Named moves (each a turn or a mirror), then the moves between two rows, first move first; the first pair answered
E (before -> after):
[ -6   4  -6  -1 -13 -15  29 -23  12  25  15  12   3 -19  -5  24  11 -22
 -21  10   3  -1  14  -6] -> [-22   1  -1   3  -9 -11  24 -22   8  13   6   7   1 -17 -11  19  23 -23
 -31   6  11 -15  13  -3]
[ -7   6   0  -7  -4   6 -14 -25 -10  -4   0  -7 -23  15   7  15  -4  -8
 -27  -6   7  -3   6 -52] -> [  3   9  -6 -18  -5   0  -8 -21  -8   7  11  -1 -20  10  10  20 -11  -4
 -22  -3   1   6   5 -52]
[ 16 -14  11   6   3  -1  -6   7   4   0   5 -10  -4   8   3   5  -7  10
  -3 -12  -8  -9 -12  29] -> [ 16 -11  11   7   4  -5  -5   8   6   2  -1  -9  -5  13   1   6  -9   7
  -3 -15  -9 -12 -13  29]
[ 27  10 -17   3   2 -30 -10   1   8  13  -1 -11 -30   4   7  43 -19  -4
 -38  -1  -9 -20 -10   0] -> [ 11   8 -10  13   8 -22 -13  -1  10  -1 -11 -20 -38   6  -1  35  -9  -9
 -53  -8   1 -31  -8   2]
L (before -> after):
[-15   7   3   6  17   5  -3   1  -2 -15 -11 -17   5  12   8 -15   7  10
  -3  -9  10  -4   1  -4] -> [-15   5   2  -3  -4  -4  18 -16   2   5   0   7  -5  -9  -2  15   4  -5
 -24  -2   6  -3   8  12]
[ -4  10 -35   0  -5  27 -18  18   5  -7 -21   0 -14  41  18   2 -24  -2
 -30   9  -5   6  16 -46] -> [-19  11 -36  -7 -22  25   0   2  14   2 -13  20 -20  17  10  16 -12 -19
 -43  15 -10   8  28 -38]
[  6   9  10   8   9  12  -8  46   3  -6   9 -14  47  -9   8 -16  -2   7
  40   5 -25  31  -7  -7] -> [ -9   6  10  -2 -13   1  26  22  15  15  20  17  40 -37  -6  18   5 -17
  16  16 -29  29   7  11]
T (before -> after):
[ 15   0  10 -37 -12  20  15  25 -14  47  26  13   1  -8   9  -2 -18   5
  15  18 -16  37   4 -16] -> [-13 -14  26   4  15  38 -22  18 -29 -10 -18 -28 -47  24  -4 -25   1  13
 -21 -12  12  -9  -8   3]
[-12  -9   0  -8 -13  25 -22  14 -12  -8  -1 -28  21  20  -8  -6  43  -3
   1  -1   9  10  -8 -43] -> [ -6  -6  -7 -17 -20  22 -13  18  -7   5  10 -21  32  13  -4  -3  35  -6
  12   9   2  22  -9 -50]
[-33   4   9  23   7  22   9 -19   2 -18 -15  -4 -17   6 -14  -5  23 -14
 -28 -18  18 -26   5   1] -> [-11  14  -3  -9 -18   6  36 -11  13  30  23  30  19 -20  -5   9   6 -21
   6   7  -5  12  13 -12]
[-10 -12   0  -9 -18  -7  16 -11   6  16  18  26 -13 -19  -7  25   2 -12
 -32  15  -2   0  10  20] -> [-19 -16   6   4  -8  -3   8 -14   2  -1   2   8 -29 -12 -13  20   7 -13
 -42   4   5 -13   5  27]
V (before -> after):
[  6  -6  28  45  11  10 -26  14  -1 -17  -9  -8  -6  17   2  -9  27  15
 -11 -15  -8  -3 -22  25] -> [ 43   1   8  10   0  -6 -19  18  -3  18  16  14  10  10  22  10  -3  18
  11   5 -16  35 -21  -1]
[-23  -3  13  -5   5  17 -17  -2  -5 -23 -15 -27  28  17   3 -37  -5  25
  41 -25  -5   9  -6 -16] -> [ -9   5   4 -25 -12   6   0  -1   2   9   5  -7  46   3   9 -23 -14  20
  54 -13 -18  27  -3 -22]
[ 10   6   7  -4   8  -5   3  41  18  13  26   2  18  -7 -16 -27  13   8
  12  -8 -23  22  18  26] -> [  5   4   8   7  23   1 -12  41  10  -6   6 -15   4   8 -16 -36  16  15
   2 -20 -15   9  11  28]
[-25   1  13  -2   2  12  14   1  14   7  -3  -5 -16  -2 -13  13   3 -12
 -20 -13   8  12  19  -6] -> [ -5  -2   6 -10  13   8  -2   3   5   4 -10 -14 -25  15   4  15  -7  -1
 -18 -17  16  14  11 -18]
Pairs:
(2 to 3 moves a pair)
[-25  -3   9  10  24   0 -19 -15 -21 -29 -35 -21 -32  28  -8   0   0   9
 -20 -17  12 -40   5 -10] -> [-60  11  15   1   4  16   8 -16  -6 -23 -26  -8  -6   6 -25 -13  21 -10
 -14 -12  10 -35  18 -22]
T, E
[  8  16 -14  -8  25   4  -5   5  11  -4 -13  17  19  14  26   0  10  -5
   6 -14  13   5  13 -56] -> [ 14   8 -19  -9  15 -11   6 -15   9   5  -6  34  -1   3  24  30   5 -12
 -18 -11  11  -1  15 -41]
L, T, V
[ 45   1 -10   4   0 -17  -1   9 -16   5  -2  -9 -14  12  -1   0 -30   7
  20  -2   0  12 -10 -10] -> [ 13  -6   0  19  -2 -11   4 -18 -15 -11 -16 -11 -42   3 -21  10  -9 -11
 -16 -11  10 -19  -2   6]
L, L, T
[ 40  -3 -12 -26   4  -6  16  14  14  44  11  10  18  -8  12  26  -7  11
  26  14 -25  13  -9  13] -> [-11  -7  16  21  20  21   3  22  17  -4 -23 -22  12   1 -17 -16  31   9
   7 -12 -17 -28 -10  44]
V, L, L
[-49  15  -4 -21  -8  -4  -8 -60   1 -11   1  19  -6 -20  -8  19  28 -32
 -50   3  30  17  12 -37] -> [  0  17 -23 -33  16  -7 -43 -40 -15 -18  -4  -4   1  17  27   3  -7   0
 -15   3  33  39  -3 -70]
V, E, L
[ 15   0 -24 -29   0  -3   0   1 -10  14   7   8   9  21  30   9 -23   5
  16   9   0  19 -13 -42] -> [ 30  -4 -21 -18   5  -9 -13   6 -11  10   7   2   1  25  29   8 -31  18
  21   6  -6  16 -20 -25]
V, V, E
[ 36   7  12  -1  21 -19  -5  22   3   2  17  -5 -12  13   4 -21 -24  15
  11  -8  -7  26 -15  -5] -> [  1   6  26  21  24  -4  -9  20   9 -21   1 -15 -20   9 -18 -37   1   8
  -4 -16  -3   3 -13  17]
V, V
[-26  25  -8 -15 -34  -5  34 -16  15  23  20  44  23 -47 -12   7   5 -28
  -9  24 -17   9  14  -3] -> [ 28  26 -16  -6  17  -3 -28  26  -9  -3   0  -8  28  16  28 -38 -30  24
  37   8  -6  19 -18 -30]
T, E, L
[ -5   4  -4  12   8   3 -34 -31 -25 -16 -13  -7 -40  25   9  17  -1  10
 -33   3  35  -3  -8 -25] -> [  5   8 -16 -13 -15 -11  -9 -35 -17  20  12  23 -25   2  10  41 -12  -2
 -27  23  21  18   3 -31]
V, T, V
[ 22 -13  -1 -15 -27  21  -1  15  -2  17  30  -6 -14 -44 -19  39  34  31
   1   4 -51   4   0  57] -> [ 33 -23  -2   0  -9  18 -28  11 -14  -1  16 -23 -32 -23 -11  34  31  41
  -9  -9 -40  -8 -12  60]
T, E, V
[  2 -28  -2  10   0   1 -23 -19 -20  -5 -10 -10 -43  28  -1  15 -18  10
 -20 -11   9   0 -12   0] -> [ 16 -19   3   8   5   6 -26  15 -13  -3  -4 -18  -8  38   4 -19 -25  27
  24  -3  -5  15 -20  -8]
E, V, L
[ 22 -31 -18 -68 -26   2  21  15   0  76  31 -11  16 -10  20  -1 -19   0
  33  23  -8   4   6  -5] -> [-29 -22  -6 -63 -37  22  38  11  15  60  19 -16  30 -22  -6 -23  16 -18
  29  21  -2  -8  20 -11]
E, T
[-34 -12  -7  15  14  19   2  -6   4   7  -1 -16 -25  20   5  -7  26   8
 -14 -24  -6  -7  21  17] -> [-17 -12 -18   4  22  17 -10  -9  -5   8  -2 -21 -29  34  20  -6  13  13
 -10 -25  -2   3  18  -8]
V, E
